Each path below is one point turned by a fixed rotation once a step. After each direction that follows a path, write how fast that rotation turns it, in degrees per step (0 if it stays still).
Each turn is a multiple of 5 degrees from 10 to 175, or 0.
Each row of a path follows its step; steps can be skipped.
Path 1:
step 1: [-4.05 -0.50  1.25 -0.16  0.65  3.06 -1.04 -0.66 -0.15 -2.13  0.34  1.91
  0.32 -3.20  0.55  0.29 -0.66  2.11 -1.65 -1.35  0.52  0.51  0.43  0.58
 -2.34 -3.26  0.88 -0.99 -1.32  0.06 -2.89  2.21 -2.61  1.55  2.02 -2.48
  0.53 -0.34  0.09 -0.71 -1.09 -0.92 -0.82  3.07 -0.96 -1.12  1.29  0.81
 -0.71  2.82 -0.49  0.18  1.10  1.25 -0.95  1.95 -3.90  1.14  1.44  0.56
  0.08  1.33 -3.03  1.75  0.38  1.97  3.96  3.12  2.17 -0.60 -1.61  0.59
  0.90]
step 7: [ 0.35 -2.29 -0.75  2.76  0.47  3.77 -0.58 -0.01  0.96 -1.67 -1.18  1.36
  3.32  0.37 -2.33 -1.39 -4.56  1.61 -0.40  1.69 -1.97  0.65  1.33  1.31
 -1.54 -1.03 -0.44 -1.15 -2.14  2.28 -3.20 -1.68 -0.53  2.50  1.96 -1.74
  0.85 -0.25 -1.15 -1.48  0.89 -0.82 -0.45  1.71 -0.33  1.67 -1.29  1.44
  1.06  3.10 -1.99 -1.46 -0.44 -0.32  0.88  1.88  0.30 -1.69  0.86  2.60
 -1.42 -1.58 -0.13  1.05  1.07  1.00  1.62  3.53 -0.15  0.36 -1.61 -3.13
 -1.76]
step 8: [-3.20 -0.30  1.19  0.07  0.24  0.18 -0.27 -1.35 -1.33 -0.18  1.15 -1.21
 -1.64 -1.61  0.49  1.02 -3.20  1.41 -0.36  0.27 -3.68 -0.74 -0.33 -3.68
 -0.07 -0.59  2.06  1.54 -2.53  2.88 -0.10  2.52 -2.54 -2.67  1.88 -1.17
  2.01 -0.66  0.32 -2.28  3.53 -0.47  0.50 -1.39  2.06  0.95  0.44  0.66
  0.13  3.85 -0.98 -1.00 -1.63 -0.85 -2.23 -0.91 -1.06  0.82 -3.59 -0.59
 -2.71  0.95  0.32  3.11 -1.68 -1.02 -0.62  1.81  1.54 -0.14  1.96 -0.44
  1.75]
step 10: [-0.06 -2.35 -0.19  1.73 -2.94  2.84  1.92  0.60 -4.34 -1.75 -0.86  1.36
 -0.02 -0.73 -0.54  0.42  0.77  0.76 -0.65  0.84 -0.99  2.09  0.49  0.99
 -0.55 -0.65 -0.88  1.51 -2.29  0.00 -1.59 -0.86  0.69  1.17  3.02  0.75
  0.02  1.06  2.43 -2.35  0.95 -3.06  0.15  3.62  0.56  0.61  0.32  0.53
 -1.95  4.49 -2.98 -1.36 -2.32  0.39  1.95  1.61 -1.78 -2.25 -0.03 -1.21
 -1.57 -2.00  1.79  2.39  3.35  0.09  1.29  2.34  1.69 -0.42  1.91 -0.96
 -0.64]
step 17: [-1.62 -0.35  2.20  1.66 -0.46  0.95 -1.14 -1.68 -0.35  2.08  1.63  0.29
  1.28  0.44  1.55 -0.04 -1.11  0.63  1.89  0.49 -2.93  1.49 -2.23  0.98
 -0.96 -2.10 -1.25  0.72 -1.62  2.33 -3.02  1.87 -0.50 -0.08  1.39 -0.32
  0.94  0.64  2.92 -2.91  0.24  1.83 -1.39  1.13 -2.30  0.06  5.17  0.13
 -0.19 -0.66 -3.05 -2.98  0.03  1.79  0.57  0.80 -2.20  2.50 -1.76  0.15
  0.67 -0.13 -1.67  2.44 -0.60  0.08  0.50  3.55  2.95  0.62 -2.43  1.33
  1.34]
step 20: [-2.35  1.55 -0.67  0.91 -0.76  0.92  0.23 -0.57  0.90 -0.03  1.42  2.23
  2.63 -0.81 -1.76 -2.84 -0.78  2.84  1.70 -2.50 -0.87  0.68 -0.17  1.60
 -1.76 -1.21  0.95  0.22 -0.69  4.95 -4.46 -0.16 -1.79 -0.32  0.80  1.76
  1.52  1.00  1.18 -0.90  2.34 -0.73 -1.23 -1.91 -1.04  1.25  2.53  0.23
 -1.16  2.02 -1.13 -0.68 -0.30  0.06 -4.19  0.79 -0.16  1.43 -1.16  1.59
 -1.23 -2.51 -0.07  2.76  1.48 -3.68  0.32  2.69  2.13  1.65 -0.69  0.84
 -1.19]
step 22: [ 0.38  2.18  1.96  2.49  0.58  3.44 -0.63 -0.33 -0.32 -0.62  0.77  1.45
  1.55  0.64 -0.13  1.17 -1.54 -0.96  0.80 -1.18 -1.49  0.04 -2.48 -1.23
 -0.13 -0.21 -0.06  1.63 -1.92  0.93 -4.01 -0.04  1.86 -0.34  1.81  1.39
  0.10  2.75 -0.99 -0.05  2.43  1.64 -0.90  4.32 -0.64  0.27  2.79  1.46
 -2.48  2.09  0.20  0.56 -0.39 -0.21  0.29  3.58 -4.09  0.09  0.41 -3.83
  1.20  0.53 -1.69  0.24  2.41  2.22  2.00  1.61  2.47 -1.36 -1.65 -0.18
  1.79]
step 25: [ 0.73  0.62 -0.70  1.05  1.01  1.17  0.59  1.67  0.66  0.44 -0.65  1.50
  3.76  1.15 -3.56 -2.01 -3.68  1.09  2.18 -2.16 -1.23  0.84  0.98  0.86
 -1.60  1.35 -1.72 -0.01 -0.11  3.27 -2.69 -1.21  1.57  1.18  1.57  0.98
 -0.70  0.57 -1.70 -0.54  1.84 -0.86 -1.75  1.17  3.23  1.22  2.18  3.98
  1.31  3.99  0.25 -0.49  0.22  0.38 -2.41  2.41 -2.05 -1.56  1.50 -0.11
  0.38 -0.16 -1.98  1.02  0.83  1.19 -0.49  4.32  0.36  0.17 -1.28 -0.56
  0.86]
step 31: [-0.98  0.48  1.63  2.13  1.00  2.03 -0.79  2.26 -1.83 -1.16  1.11 -1.26
 -1.45  0.54 -0.21  0.86 -2.20  0.25  0.49 -2.54 -1.41  1.08  1.21  0.39
  1.11  2.22 -1.90 -0.67 -3.06  1.46 -2.84  0.71 -1.89 -0.98  2.34  0.45
 -0.64 -2.09  0.97 -0.84  2.96 -0.90 -1.16  2.83  3.14  2.15 -0.39  1.68
 -0.69  3.22  1.77  2.00 -0.15  0.62 -0.50 -0.61 -3.34 -0.90 -0.94 -1.04
 -1.20 -3.25  1.92  3.77  1.75 -1.09  1.65  1.71 -0.93  2.37  2.46  1.37
  0.79]
Directions:
[-0.88 -0.43 -0.47 -0.16  0.04  0.45 -0.56  0.08 -0.90 -0.55  0.57 -0.42
  0.01 -0.39  0.11 -0.56  0.35 -0.28 -0.09  0.96 -0.06 -0.50  0.04 -0.03
 -0.39 -0.15  0.52 -0.07 -0.08  0.03  0.55 -0.40 -0.67 -0.09 -0.35 -0.47
  0.03 -0.61  0.11 -0.79  0.47 -0.04 -0.44  0.89  0.10  0.20  0.07 -0.14
 -0.31 -0.08  0.05  0.22  0.50 -0.49  0.06 -0.43  0.30 -0.98 -0.22  0.73
  0.02  0.55 -0.02 -0.19  0.03  0.59 -0.51  0.11 -0.06 -0.34 -0.08 -0.41
 -0.33]
10
[-0.17 -0.29 -0.96 -0.34  0.79  0.08 -0.10 -0.28  0.19 -0.38  0.91 -0.30
 -0.10 -0.10 -0.03 -0.21 -0.55  0.00 -0.08 -0.05  0.14 -0.57 -0.76 -0.54
 -0.20  1.06 -0.22 -0.13  0.53 -0.54 -0.47 -0.40 -0.17  0.35  0.05 -0.35
 -0.35 -0.31  0.20  0.21 -0.14 -0.03 -0.08 -0.33  0.00 -0.52  0.60  0.17
 -0.60  0.06 -0.18  0.63 -0.74  0.13  0.33 -0.07  0.17 -0.15 -0.13 -1.02
  0.33 -0.23  0.17  0.21  0.45 -0.47  0.63 -0.33  0.21  0.59 -0.49 -0.07
 -0.77]
40
[ 0.74  0.12 -0.27 -0.46 -0.46 -0.62 -0.19  0.01  0.71  0.18  0.06  0.36
 -0.80  0.13  0.08  0.55  0.69  0.34 -0.18  0.64 -0.14 -0.37 -0.39 -0.79
 -0.16 -0.19  0.51  0.56 -0.62 -0.46 -0.39 -0.14 -0.21  0.26 -0.19  0.08
  0.33 -0.17 -0.68 -0.32  0.29 -0.20  0.25 -0.04  0.47  0.26  0.51  0.45
  0.48  0.07 -0.24 -0.16 -0.20 -0.48 -0.44 -0.14 -0.19 -0.48 -0.23 -1.01
  0.35  1.10  0.31 -0.58 -0.64  0.00  0.05  0.03  0.25 -0.03 -0.04 -0.14
  0.62]
135
[ 0.02  0.08 -0.13 -0.13  0.66  0.18  0.37  0.24 -0.72 -0.43  0.15 -0.74
 -0.70 -0.46  0.51  0.80 -0.54  0.61 -0.39  0.01  0.22 -0.07  0.25  0.03
  0.49  0.05 -0.11 -0.01 -0.03 -0.37 -0.07 -0.20 -0.69 -0.35 -0.21 -0.57
  0.27 -0.32 -0.17  0.68 -0.24  0.45  0.58 -0.41 -0.18  0.25 -0.17  0.07
 -0.18 -0.18  0.12 -0.57  0.24  0.59 -0.67  0.24 -0.37  0.40 -0.02  0.15
 -0.06  1.09  0.09 -0.14  1.19  0.35 -0.10 -0.15 -0.43 -0.22 -0.06  0.74
  0.64]
140
[-0.04  0.54 -0.17 -0.15  0.07 -0.59 -0.43 -0.44  0.38  0.51 -0.39 -0.40
  0.09 -0.03  0.57 -0.61 -0.60 -0.28 -0.09  0.27  0.51  0.55  1.14 -0.35
 -0.24  0.12  0.47 -0.19  0.12  0.33 -0.45  0.29 -0.20 -0.44 -0.16 -0.16
  0.16 -0.09  0.56 -0.08  0.28 -0.72  0.12 -0.46 -0.43 -0.03  0.16  0.46
 -0.14 -0.71  0.46  0.27 -0.23  0.67 -0.20 -0.04 -0.20 -0.63  0.29 -0.44
 -1.43  0.58  0.13  0.16 -0.36  0.05 -0.11  0.59  0.24 -0.20 -0.21  0.18
 -0.54]
90
[ 0.64  0.75  0.65 -0.11  0.25  0.36 -0.55 -0.56  0.35  0.42  0.30 -0.23
 -0.06  0.33 -0.74 -0.26 -0.31  0.14 -0.07  0.29  0.14 -0.36 -0.22  0.83
  0.51  0.32  0.14  0.15 -0.62  0.49 -0.55 -0.61 -0.61  0.22 -0.70  0.41
  0.53  0.27 -0.22  0.83  0.53  0.06 -0.08  0.00 -0.36  0.64 -0.34  0.41
 -0.41 -0.43  0.79  0.12  0.31 -0.57 -0.17 -0.01 -0.05 -0.68  0.10  0.30
  0.48 -0.26 -0.33  0.23  0.39 -0.69 -0.02 -0.62  0.05  0.00  0.14 -0.23
 -0.29]
160
[-0.32 -0.48 -0.17  0.05  0.52 -0.32 -0.65  0.17  0.55  0.72  0.08 -0.47
  0.16  0.68 -0.37 -0.37  0.56 -0.81  0.12 -0.21  0.23  0.56  0.04  0.24
 -0.08  0.18 -0.96 -0.33 -0.08 -0.59  0.06 -0.43  0.08  0.51 -0.15  0.39
  0.41 -0.36  0.70  0.07  0.13 -0.06  0.14  0.33  0.65  0.09 -0.11  0.03
  0.09  0.16 -0.60 -0.14 -0.28 -0.61 -0.56 -0.57 -0.56  0.46  0.55  0.57
 -0.47  0.87  0.05  0.06  0.67 -0.30 -0.10  0.22 -0.19  0.81 -0.05 -0.03
  0.49]
55
